In the rows, 128 means zero.
A: 4 groups of rows, each row roughly a mix of its group's hidden directions
A (112 x 11)
[[137 146 101 166 152 120  94 133 101 108 105]
 [112  95 135 125 166 116 110 171 107 106 121]
 [ 89 144 141 125 127 105  90 166 110 111 141]
 [108 174 158 109 133 104 103 128 122 142 158]
 [114  80 160 153  98 145 127 140 147 137 143]
 [ 84 129 151 153 109 118 112 106  99 142 156]
 [154 137 110  89 155 139 109 116  90 102 119]
 [133  78 114 165 134 106 131 145 122  99 111]
 [ 81 115 150 165  96 130 121 124 150 128 145]
 [137 136 159 154 163  81 149 118 123 142 138]
 [164 106  93 133 160 118 143 136 115 101 100]
 [141 138 123 111  92 173 138  87 139 145 123]
 [137 105  96 147 152  96 134 165 122 116  98]
 [170 163 106 101 114 147 144 113 156 129 131]
 [175 121  92 122 111 134 105  95 141 121 110]
 [160 110  90 137 158 121 164 143 132 104 112]
 [116 183 167 126 109 149 142 119 118 143 134]
 [174 106 147 129 149 144 151 156 159 142 128]
 [ 81 110 167 153 101 134 110 123 128 134 147]
 [139 149 144 102 103 152 135 111 166 154 159]
 [ 97 120 170 133 118 148  85 143 111 142 139]
 [142 137 110 115 176  83 125 148 111 121 113]
 [102 140 121 128  73 153 102 107 110 142 132]
 [ 87 100 172 146 111 125 111 135 140 144 147]
 [181 144 130  94 134 148 128 112 158 122 143]
 [173 154  93 102 128 148 150 116 144 128 115]
 [ 92 103 147 173 139 116 149 160 132 124 120]
 [103 156 140 128 112 155 108 124  73 140 130]
 [159 125 126  99 181 106 116 147 106 121 126]
 [ 76 128 162 139 148 103 117 148 109 130 141]
 [174 145 123  99 114 151 144 131 165 145 141]
 [141 135 128 131 133 129 175 106 184 121 128]
 [166 118 117 112 171 110 156 138 112 108 106]
 [149 124 148 103 191 114 143 132 116 128 131]
 [177 132 144  94 170 137 139 121 142 124 139]
 [140 134 144 108 113 156  81 125  90 141 149]
 [ 90 107 156 141 154 117 110 166 105 114 129]
 [153 140 136  90 173 124 153 137 155 112 121]
 [146 164 128  73 150 137 142 112 112 121 143]
 [170 131  78 112 104 136 120 108 132 131 108]
 [108 129 104 160 113  97 159 124 169 114 117]
 [ 83 101 148 150 144  98 112 157 132 123 140]
 [110 141 128 144  87 135 145  76 148 139 141]
 [ 94  84 150 145 146 124 124 156 132  95 125]
 [121 109 146 159  92 110 119 119 174 112 142]
 [126 109  81 162  97 116 141 113 128 135 100]
 [129 115  85 149 128 103 151 150 149 114  91]
 [160 102  93 168 103 128 115 149 141 122 118]
 [153 154  72 128 130 130 117  99 122 104 118]
 [130  88 151 149  91 145 132 133 167 134 144]
 [108 133  82 139  87 111 117 100 109 138 113]
 [129 132 127 123  82 147 128 105 173 151 150]
 [177 146  86 121 139 108 139 129 136 101 115]
 [115 130 101 134  76 141  98 110 100 143 122]
 [142 157 100  90 126 153 103  98 110 111 138]
 [153 110 106 164 132 109 162 120 169 119 123]
 [103 109 135 128 175  83 125 136 102 129 134]
 [148  92  98 167 143 101 136 149 121 125 106]
 [177 149 117  88 142 152 140 115 145 128 140]
 [129 104 141 178 131  89 131 123 156 142 144]
 [110 142 158 126 120 147 111 141  76 138 159]
 [119 112 134 162 110 111 103 164 169 143 141]
 [154 135 101 102 109 153  87  93 121 118 126]
 [ 84  99 166 149 126 127 109 142 104 139 142]
 [ 99 158 105 119 135  89 142 104  96 110 119]
 [104  94 140 163 127 110 164 159 145 134 122]
 [106 122 166 144 160 120 116 161  89 121 128]
 [161 158 109  84 157 137 143 135 131 151 119]
 [126 162  99  95 150 152 144 103 115 143 101]
 [151  74 105 143 136 123 123 145 160 107 122]
 [ 80 133 155 125 124 134 101 166 100 126 129]
 [ 96  96 148 126 111 152  84 140 102 125 133]
 [162  91  89 125 147 107 142 101 141 118 121]
 [108 145 135 116  86 158 115  87 113 148 140]
 [138 148 133  80 122 163 130  90 115 147 125]
 [128 109 109 165 132 106 121 136  90  85 119]
 [ 95 143 105 178 108 104 108 115 126 125 115]
 [130 108 107 165 151 101 165 151 132 114 107]
 [ 95 119 169 149 105 138 127 149 150 157 148]
 [132 111 130 125 162  89 114 177 150 130 130]
 [144 142  95 121 168  85 129 132 119 108 105]
 [128  75 138 162 112 137 134 157 156 137 123]
 [169 168 124  91 130 123 133 133 159 141 144]
 [ 81 122 133 154 105 131  90 139 104 142 143]
 [ 96 161 123 124 155 112 120 130  78 108 127]
 [103 146 150 146  87 166 140  95 122 124 133]
 [185 128 113 142 123 117 148 103 160 141 127]
 [109 105 132 183 141 110 135 165 126 126 112]
 [160 122 133 147 150 106 135 152 173 103 146]
 [ 83 165 157 114 117 149 125 129  95 129 132]
 [115 157 127 106 170 112 117 139  81 139 124]
 [161 128  85 132 154 101 137 136 115  97 106]
 [128 148 121  87 160 124 110 159  88 133 119]
 [100 103 170 151 106 116 110 138 151 135 155]
 [165 157 106 110 113 156 100  97 144 130 137]
 [ 93 120 148 137  87 145 134 131 160 152 155]
 [ 80 110 151 170 107 117 125 114 138 130 146]
 [112 135 105 140 159 102 120 125  79 104 106]
 [150 122 130 136 155 118 170 133 179 112 123]
 [169 140  85  89 122 131 132 122 152 137 118]
 [179 138 146  86 155 145 140 128 135 135 133]
 [147 183 115 100 124 130 134  92 140 135 143]
 [185 116 147 121 168 130 121 141 134 122 148]
 [169 100  95 115 164 107 118 146 120 124 116]
 [163 135 147 116 128 156 149 137 173 152 150]
 [107 139 148 151  79 172 130 111 130 122 131]
 [ 97 100 141 135 158  92 114 167 138 120 135]
 [164 159 102 111 147  89 131 128 155 113 123]
 [152 128  79 126 143 141 150 116 106 107  94]
 [144 120 144 150 111 157 162  94 165 140 138]
 [110  71 100 132 147 104 113 139 135 108 127]
 [151  92 115 142 109 158 146 111 158  95 118]]
the two rows of each list that fit no group, in list order (the others fit one group, some only roughly)
  Q_579: [189 117 115 120 157 123 112 156 127 120 125]
  Q_505: [156  87 112 139 131 113 145 139 175 121 108]
  Q_550: [101 147 160 152 103 139 154  85 125 130 140]
  Q_750: [ 97 146 104 138 103 122 101 111  78 126 127]
  Q_198: [111 162 135 132  88 122 136 101 160 156 147]
  Q_947: [118 109 171 137 105 124 116 146 159 149 164]
  Q_470: [106 158 149 135 140 114 108 136  77 156 138]
  Q_32: [119  79 145 141 104 166 140 138 149 150 128]
  Q_702: [153 100 144 103 137 149 142 161 149 167 133]
  Q_556: [135 168 138 101 122 168 144 112  93 121 114]
  Q_408: [149 182 112  87 140 131 136 112 142 140 124]
  Q_812: [156 134 149  93 141 172 153 114 154 132 122]
  Q_680: [ 93  94 133 173 124 106 101 125 136 111 137]
  Q_656: [160 156 116 106 104 178 144 119 119 133 139]
 => Q_750 Q_680
  Q_511: [119 141  96 149 143  76 150 144 138 116 108]
  Q_636: [133 139 160 108 111 176 129  95 128 148 148]
  Q_830: [177 124 131  97 172 129 137 143 144 116 123]
  Q_786: [187 119  88 115 123 149 118 126 124 130 113]
  Q_485: [174 138 110 126 146 117 158 138 155  94 114]
  Q_313: [ 78 135 136 130  81 117 124 105 136 147 141]
  Q_774: [ 94 140 112 107 129 133  96 134  74 138 129]
  Q_660: [147 159 119 118  94 148 154  85 150 137 127]
  Q_371: [ 88 125 179 161 123 128 128 153 137 123 139]
  Q_657: [107 128 115 147  84 160 121  85 111 131 133]
 => Q_511 Q_485
  Q_40: [109 149 153  92 153 140  96 122 101 150 149]
  Q_489: [ 83 134 108 155 127  88 130 117 100 113 113]
  Q_686: [174 143 101 103 104 148 125 111 161 122 125]
  Q_420: [173 129 100  86 151 124 142 135 149 121 112]
  Q_212: [ 96 100 119 182 126 107 145 139 114 132 113]
  Q_240: [ 90 127 164 175 106 122 120 129 136 139 147]
  Q_513: [156 123 143 120 161 125 109 182 138 105 135]
  Q_63: [ 96 107 175 147 131 135 134 168 129 144 140]
  Q_28: [131 139  79 129 150 114 142 105 121 106  87]
  Q_806: [ 88 127 100 159 114  80 125 136 128 119 122]
  Q_694: [142 152 124  80 106 165 106 107 114 139 127]
  Q_854: [165 108 113 102 160 129 125 167 138 108 109]
  Q_727: [132  97 113 159 150 101 106 158 109 106 104]
 => Q_40 Q_727
  Q_923: [ 95 146 150 121 142 121 100 164  87 139 133]
  Q_557: [115 148 153 131 108 173 110 143  86 119 121]
  Q_74: [123  94 134 159 144  86 110 159 149 119 141]
  Q_414: [168 146 148  92 139 138 158 124 155 148 143]
  Q_696: [ 90 107 173 165 135 112 132 142 136 113 136]
  Q_560: [164 148 135  74 162 143 126 120 125 128 130]
  Q_764: [111  70 145 163 127 112 123 150 136 122 125]
  Q_936: [ 90 148 167 106 143 128 125 110 113 165 140]
  Q_620: [ 94 125 160 146 154  94 115 156 115 118 151]
  Q_623: [157 130 112 106 101 162 117  87 110 150 124]
  Q_207: [ 76 120 133 162 137  90 137 149 121 120 125]
  Q_943: [106 120 116 143 104 158  99 114  76 131 129]
  Q_186: [ 89 108 156 151 144  87 131 134 153 125 144]
  Q_422: [162 159 111 130 110  98 126 115 166 100 138]
 => Q_74 Q_936
  Q_652: [142 164 125  76 153 136 140 127  99 126 114]
  Q_53: [114  83 126 153 123 130  95 173 136 120 132]
  Q_892: [103 122 148 148 142 120  97 144  77 115 149]
  Q_664: [147 116 144  91 166 132 117 138  86 110 113]
  Q_312: [149 115 123 133 100 140 145 118 192 131 125]
  Q_103: [112 108 175 132 108 132 115 147 151 157 160]
  Q_977: [134 104 116  97 161 106 144 148 165 101 118]
  Q_360: [ 81 117 121 159 147  87 130 136 113 114 113]
  Q_46: [132 156 107 119 101 176 140  97 105 123 121]
  Q_250: [171 141 137 114 164 128 123 167 101 127 113]
  Q_522: [165 127 103 109 112 174 155 119 147 134 116]
 => Q_892 Q_360
  Q_957: [ 82 156 150 145  93 126 122 111 102 131 143]
  Q_468: [156 108 178 142 156 150 134 129 132 135 157]
  Q_487: [162 137 104  92 164 108 153 106 134 124 114]
  Q_721: [133 182 125  97 123 161 127 109 106 140 138]
  Q_287: [171 117  96 111 157 115 150 141 152 130 104]
  Q_315: [188 132 112 114 140 125 153 119 160 127 116]
  Q_822: [141  80 144 143 127 106 129 157 169 133 135]
  Q_293: [111 165  97 120  84 140 112  96 119 126 131]
  Q_588: [154 146 126 115  88 180 136 115 133 135 145]
  Q_121: [ 84 165 154 128 144  99 150 132 106 136 138]
 => Q_957 Q_293
  Q_433: [151 141 112  99 161  99 149 130 162 103 119]
  Q_5: [ 79 148 157 126 115 154 118 108 104 148 139]
  Q_49: [172 133  86 114 143 101 132 120 161 125 120]
  Q_819: [151 179 104  98 120 155 135 105 122 127 126]
  Q_455: [ 91  85 159 161 128 127 144 136 137 151 127]
  Q_231: [136  78 144 160 112 111 126 149 162 119 136]
  Q_443: [ 97 119 134 166 115 133  96 121  82 136 139]
  Q_549: [161 125 114  89 174 116 144 140 120 112 111]
  Q_576: [166 130 119 105 170 104 116 160 134 107 127]
  Q_258: [146 111  91 139  99 164  87 121 137 119 127]
  Q_603: [130 137  87 147 131 116 130 103 115  82  97]
  Q_950: [100  87 129 166 136 107  96 146 114 130 139]
 => Q_49 Q_455
  Q_390: [164 101 114 109 163 142 132 132  96 106 106]
  Q_197: [151 152 115  92 116 153 149 113 171 119 115]
  Q_498: [165 107 126 119 174 112 138 140 145  95 114]
  Q_635: [ 91  98 147 167 107 127 137 155 148 143 136]
  Q_820: [131 170 123  93 117 115 149 114 171 146 133]
  Q_163: [149 162 110 113 159 101 119 135  86 108 128]
  Q_369: [136 129 106 123 158  88 111 171 126  99 117]
  Q_137: [176 146 105  86 146 124 143 139 146 128 114]
  Q_147: [140 116 158 129 109 145 114 165 151 165 156]
  Q_982: [ 68 120 130 159 128  98 130 144 112 125 122]
  Q_777: [129 130 160 119 116 157  83 151 100 136 153]
 => Q_498 Q_147
  Q_29: [108 108 125 161 141  72 112 139 124 105 121]
  Q_893: [174 116 105 133 156 117 137 101  90 126 117]
  Q_359: [156 109 100 105 157 122 105 171 124 115 113]
  Q_988: [152 147  90 124 106 108 143  84 151 128 116]
  Q_9: [142 184 137  86 125 133 141 140 149 143 124]
  Q_790: [104 153 165  83 137 151 114 126 105 133 138]
  Q_149: [169 148 117  97 131 118 136 126 179 138 127]
  Q_213: [ 95 112 137 155  83 149 109 112 104 135 145]
  Q_458: [187 126 133 103 130 153 132 123 159 145 129]
  Q_81: [153 140 129  84 128 157 104 137  85 127 132]
 => Q_213 Q_81
  Q_705: [132 132 106 136 148 129 134 129  71 102  94]
  Q_462: [138  83 126 171 122 107 127 121 166 130 140]
  Q_792: [108 113 142 169 152  95 140 163 119 109 120]
  Q_954: [102 104 134 175 110 106 105 136 152 144 148]
  Q_970: [ 80 113 138 154 153  95 148 149 116 124 117]
  Q_859: [104 172 116 128 147  90 114 113  99 108 124]
  Q_430: [164 148  91 117  92 128  94 107 128 125 138]
  Q_324: [147 155 118 106 102 182 141 104 129 137 134]
  Q_622: [128 123 107  85 175 105 127 134  99 119 118]
  Q_405: [178 131  98 138 105 150 132  92 122 140 123]
  Q_355: [ 94 106 131 152 154  84 110 134 106 113 114]
  Q_255: [111 174 117 103 144 145 126 102  88 131 118]
  Q_829: [181 117 124 126 113 168 141 106 149 141 127]
 => Q_705 Q_792
  Q_641: [101 150 155 116 112 165  96 130 133 146 159]
  Q_55: [ 99 106 176 141 105 137 114 143 131 148 158]
  Q_972: [168 141 110  86 119 164 128 103 129 139 115]
  Q_515: [182 112 135 127 167 122 127 162 129 122 117]
  Q_428: [122 130  97 131 157  69 132 144 132 109 117]
  Q_323: [ 74 117 137 160  93 139 136 146 135 142 130]
  Q_728: [157 129 142 115 163 129 116 183 137 108 130]
  Q_292: [150 160  94 108 158 119 158 139 116 111 103]
  Q_278: [113 121 148 139 166  95 104 160  99 142 140]
  Q_66: [120  79 122 175 113 115 127 108 150 124 138]
  Q_118: [150 102 161 124 108 149 129 158 153 154 156]
  Q_365: [109  77 142 168 113 113 129 135 153 114 124]
 => Q_323 Q_292
